In the rows, zero is written as 128.
Each path below is one point turned by a fixed rotation once a step. After each direction that follows a path, write how fast that rotation turns it, in degrees a step (0 if it stays still).
Each turn is a multiple of 5 degrees from 10 to 175, or 0.
Each row of a path follows its step; steps can be skipped.
Rotation 1:
step 0: [131 122 128 124 118 120 123 139 120 138 118 140 122 135 130 132 145 122
 123 131 111 120 126 137 139 146 123 135 120 133 127 140 130 129 123 126
 141 133 129]
step 1: [129 126 123 116 125 132 137 144 120 130 117 128 144 131 118 131 146 137
 137 118 139 117 123 131 135 139 132 131 122 125 119 126 136 130 114 124
 131 133 126]
step 2: [122 126 106 125 124 123 130 146 125 126 122 130 124 130 121 131 125 123
 123 120 135 125 116 129 130 133 123 141 132 129 128 125 113 143 111 119
 121 120 121]
step 3: [129 140 114 113 121 119 125 121 119 129 128 137 121 140 128 142 126 123
 129 119 142 111 133 136 123 128 139 124 125 121 123 126 109 131 123 131
 123 131 126]
step 4: [126 134 130 126 137 133 133 122 125 133 133 128 115 124 125 145 121 114
 122 117 138 128 125 130 123 144 139 135 117 120 132 131 133 141 118 147
 127 122 125]
step 5: [120 135 125 141 139 114 127 132 123 125 136 130 131 133 123 141 124 137
 127 115 140 135 136 118 137 141 132 111 133 119 131 127 128 139 133 143
 127 127 129]
step 6: [128 129 137 128 129 119 121 134 142 136 124 143 130 129 130 131 107 139
 120 118 122 127 133 129 120 136 123 132 143 120 136 132 126 140 129 143
 129 138 137]
step 7: [128 121 135 126 128 136 122 125 117 134 142 141 137 130 110 119 117 141
 131 124 124 135 132 137 132 130 136 132 138 120 123 139 128 127 131 142
 125 141 119]
step 8: [116 133 135 131 132 138 127 126 119 128 133 129 141 121 124 123 109 132
 123 126 114 134 127 123 127 132 127 126 134 118 126 136 121 135 114 114
 148 133 118]
step 9: [133 130 116 130 125 131 123 130 128 142 137 132 130 115 123 124 124 129
 132 117 119 131 136 112 116 118 139 114 141 132 118 120 127 124 119 119
 137 139 122]
step 10: [145 128 115 130 132 138 125 131 146 132 142 137 123 126 124 132 122 119
 124 134 116 136 129 132 118 124 123 124 125 117 109 134 129 121 121 125
 139 118 127]
Directions:
[132 128 126 129 126 130 124 130 128 132 126 125 129 126 128 122 126 129
 129 133 126 129 133 129 131 128 130 126 129 128 125 132 132 131 128 125
 133 130 127]  35
[125 127 127 128 130 130 128 125 124 128 131 126 127 127 131 131 130 125
 132 126 121 126 130 124 130 131 132 126 124 130 133 127 131 129 127 128
 133 130 128]  85
Rotation 2:
step 0: [123 124 127 119 118 124 135 141 129 126 129 137 124 135 119 132 141 121
 134 144 137 120 117 110 137 113 134 130 138 137 122 122 127 122 111 122
 132 139 127]
step 1: [120 120 137 126 107 129 121 137 126 130 131 121 127 136 123 140 135 136
 120 134 121 140 125 124 120 140 151 129 128 133 121 132 127 132 125 140
 112 117 120]
step 2: [137 114 128 139 140 118 127 122 127 138 122 117 130 130 125 142 131 121
 131 117 121 119 107 120 143 129 128 132 130 132 127 121 116 124 122 138
 113 130 119]
step 3: [130 148 129 123 129 131 123 127 135 140 127 132 120 124 121 127 145 114
 125 137 139 138 121 111 134 118 132 129 127 129 125 129 119 136 110 141
 137 123 114]
step 4: [135 120 119 114 108 113 142 135 133 129 138 131 121 139 117 145 144 133
 122 130 127 124 128 125 127 128 134 125 140 144 118 122 125 126 127 136
 127 126 134]
step 5: [131 132 126 135 131 129 122 138 132 136 120 119 140 131 129 141 128 125
 134 144 107 125 124 134 135 132 141 137 133 132 126 127 126 135 121 140
 105 111 120]
step 6: [138 125 125 119 136 132 129 121 129 137 123 129 131 139 130 139 132 126
 143 112 140 131 124 111 134 122 132 142 130 131 125 126 112 133 106 135
 123 140 123]
step 7: [133 133 131 135 115 120 136 123 145 132 129 128 135 138 121 133 151 130
 123 142 136 132 130 107 125 121 137 119 121 132 130 133 122 132 127 135
 134 110 128]
step 8: [138 122 127 130 126 127 136 134 127 125 128 131 125 140 123 142 134 119
 129 145 112 120 127 130 145 142 147 125 135 143 124 120 121 121 125 132
 122 142 131]
step 9: [132 132 134 122 133 141 116 147 120 134 130 117 142 137 133 137 138 130
 140 131 130 141 117 122 129 122 133 124 134 124 132 131 119 125 115 140
 113 124 116]
step 10: [124 119 125 136 130 120 125 129 145 126 122 121 117 146 120 140 132 123
 133 120 143 128 124 103 125 122 127 127 123 144 115 125 116 127 125 133
 124 127 127]
Directions:
[128 125 126 132 129 127 127 129 130 127 131 128 131 124 125 129 125 127
 132 124 128 134 128 123 124 131 131 133 129 129 129 127 129 129 128 122
 125 126 126]  85
[128 126 127 132 130 132 129 127 127 129 125 130 133 124 126 127 127 126
 128 127 126 125 126 131 129 134 131 126 131 129 125 125 127 126 129 132
 129 124 133]  115
[132 126 124 125 121 129 128 127 127 128 129 125 127 124 124 130 126 127
 128 136 132 126 128 130 128 128 132 127 127 128 128 132 129 127 130 124
 127 129 132]  100
[128 130 131 133 131 130 129 130 127 129 124 131 125 129 125 130 123 122
 124 130 127 125 129 127 130 125 129 129 131 132 130 130 130 132 126 124
 127 129 129]  135
[125 128 133 129 126 128 130 120 129 129 122 128 130 128 128 129 126 133
 127 125 129 128 125 128 130 128 129 130 121 129 126 131 129 128 125 126
 125 128 128]  80
